In the data rows, 128 means zero.
Here is the table:
[133 130 159 112 118 164 164 161 113  94  64 186]
[108 104 131 101 156 117  77 111 161 139 109 171]
[141 116 120 107 145 135  91 102 168 131 142  82]
[ 64  92  80 104 198 133  59  78 184 129 139 157]
[171 122 145  93 124 157 122 118 153  92 109  80]
[123 165 120 202  65  98 185 151  25 119 167 124]
[164 167 137 167  79 139 206 161  70 113 144  83]
[ 99 125 102 143 137 124 123 116 116 116 143 143]
[120 123 140 127 121 109 108 126 123 137 122 159]
[145 160 121 175  91 120 188 150  80 140 166  84]
[156 155 120 180  78  88 147 134  78 158 193  64]
[127 114 102 123 152 114  84  93 168 151 170  78]
[ 64 137  92 188 141  70 131 135  98 198 182 175]
[125 166 132 210  56  56 160 158  25 178 180 145]
[140 173 101 223  66  52 159 140  45 190 238  58]
[155 163 142 182  78  85 172 166  72 184 167 104]
[ 73 114  51 157 184  60  46  70 181 217 241  79]
[178 173 163 179  52  95 197 178  59 162 149  94]
[172 144 164 124  96 133 163 158 121 135 109 109]
[ 83 122  92 143 152 115 107 106 124 127 152 147]
[226 198 183 197   0 119 243 191   0  93 144  52]
[ 88 131 118 151 136 109 136 141 107 160 131 182]
[124 100 138  72 154 192 109 110 160  56  65 152]
[120 117 106 114 165 152 125 116 169 120 134 102]
[112 129 133 146 114  97 116 132 105 149 133 164]
[143 107 122  88 159 142  88  97 187 116 130  80]
[116 115  90 122 165 107  72  85 176 159 176  73]
[192 152 207 124  41 156 192 181  52  64  53 156]
[ 28  58  45  77 255 130   1  42 255 146 155 167]
[198 149 164 126  69 153 169 146  94  82 114  69]
[127 110 152  94 135 134 101 123 147 110  83 169]
[108 154 132 178  96 105 173 162  64 157 138 174]
[134 120 142 103 126 174 143 131 121  57  81 150]
[190 137 159 107  95 162 147 135 123  78 103  71]
[197 167 181 152  53 125 200 180  71 127 111  96]
[ 65 113  96 138 175 105 104 119 148 172 144 187]
[ 91 104  68 126 196  89  42  69 199 185 202  82]
[151 113 183  57 135 214 160 156 149  43   3 197]
[ 94 129 123 142 140 117 139 140 115 148 125 180]
[ 51 104  61 136 193 110  65  77 162 153 174 146]
[183 141 151 124  90 144 150 136 113  95 124  72]
[102 125  87 136 172 124 120 110 160 153 166 101]
[202 132 175  87  92 178 149 138 130  63  80  77]
[124 130 152 116 122 153 159 154 115 108  76 184]
[125 122 119 125 151 102 106 123 164 184 151 113]
[ 51  94  67 120 203 118  59  75 178 141 159 157]
[ 87 120  96 143 147 120 113 109 119 123 149 150]
[151 142 176 120  91 169 190 173  86  80  56 177]
[ 96 140  97 174 114 101 136 122  81 136 171 135]
[ 99 124  80 143 172 114 115 105 163 164 182  96]
[172 155 150 136  88 165 199 161  90  89 110  92]
[ 89 135  92 173 125 100 127 117  89 139 176 139]
Each group is a cloud of points together with its mirror image through one shared centre. There are 3 groups. The rows also spread widely along two directions, which tell nothing about the groups. The first row asked about is in group 0, and each new group gets the next number.
Some new rows, each followed by its group:
[ 97 100 123 103 161 114  69 106 167 146 118 173] -> 0
[140 116 139  98 153 131 109 128 180 153 112 121] -> 1
[120 131 125 136 115 144 143 130  96  92 118 144] -> 1
[144 139 125 129 128 154 163 138 127 111 129  94] -> 0
[132 111 107 105 160 127  80  93 182 141 153  77] -> 2
[ 91  94 128  75 190 163 101 120 190 111  69 199] -> 2
[165 146 155 139  98 118 155 156 114 156 129 103] -> 1
[119  80 102  56 208 154  41  69 243 119 120  95] -> 2
[ 85 138  68 176 156  88 121 111 132 194 213  93] -> 0
[ 78 147  78 208 114  73 131 119  63 170 217 133] -> 1
[129 103 149  87 142 138  95 120 159 108  81 164] -> 0
[114 116 136 124 130 111 101 125 128 139 120 167] -> 0
[101  99 140  77 175 166 110 126 178 106  61 197] -> 2
[117 150 130 185  81  70 141 148  64 170 164 151] -> 0
[ 82  73 128  31 229 193  67 100 240  92  39 213] -> 2
[102 142  99 179 108 104 148 130  75 128 170 131] -> 1
[ 86 149 110 193 111  81 155 152  70 185 168 172] -> 2
[151 143 157 127  84 167 176 147  70  56  86 144] -> 1
[ 70 105  79 131 177 118  79  89 153 138 160 152] -> 1
[155 166 145 182  76  86 176 166  71 179 162  98] -> 1
[189 122 162  75 117 181 129 125 159  66  82  77] -> 2
[106 150 124 195  80  59 132 142  59 187 178 152] -> 0
[158 117 177  85 106 160 129 143 126  78  51 167] -> 0
[155 134 147 122 120 124 144 145 144 155 124 109] -> 1
[171 146 148 128 100 170 190 152 105  84 108  94] -> 0
[132 147 158 144  93 139 185 170  73 112  91 177] -> 2
[148 118 153  87 121 193 149 132 124  41  60 146] -> 1
[106 131 112 149 123 128 133 123  96 109 142 141] -> 1
[223 141 240  70  40 210 199 187  75   9   0 164] -> 0
[180 156 145 159  65 120 171 146  79 114 154  66] -> 2
[136 104 112  92 165 138  78  91 192 127 137  85] -> 2
[ 85  95 122  80 191 154  93 116 190 124  82 196] -> 2
[121 115 100 125 157 110  84  94 168 149 173  78] -> 2
[114 110 135 115 139 116  92 119 145 139 116 163] -> 0
[135 141 129 152 120  92 134 140 128 185 161 109] -> 1
[175 136 144 119 102 141 138 127 124  99 128  72] -> 2
[170 157 142 149  89 152 199 159  88  99 128  84] -> 0
[ 98 103 136  82 177 163 115 127 174 107  65 200] -> 2
[166 129 136 115 114 138 124 119 137 114 134  71] -> 2
[178 153 147 143  75 130 159 138  89 112 143  69] -> 2
[146 114 146  87 152 139 112 128 183 141 100 120] -> 1
[112  95 135  78 166 136  72 110 180 122  85 176] -> 0
[ 78  99  58 125 207  80  31  61 212 197 208  88] -> 2
[142  96 125  65 179 161  76  89 214  97 108  90] -> 2
[ 81 161 102 223  96  58 170 157  41 199 194 164] -> 2
[174 140 144 119 102 143 142 128 120 100 122  71] -> 2
[142 113 142  87 159 138 106 124 190 142 102 120] -> 1
[143 113 118  99 150 140  94 101 173 118 136  80] -> 2
[ 68 128 100 161 154  93 123 132 120 177 154 184] -> 2
[138 119 169  84 130 186 160 156 135  72  41 188] -> 2
[112 130 144 120 130 145 150 148 117 117  87 186] -> 2
[198 161 203 141  23 141 204 191  32  79  68 151] -> 0
[118 110 118  91 180 118  79 108 199 176 132 118] -> 1
[115  94 114  79 195 126  74 106 228 169 116 128] -> 1
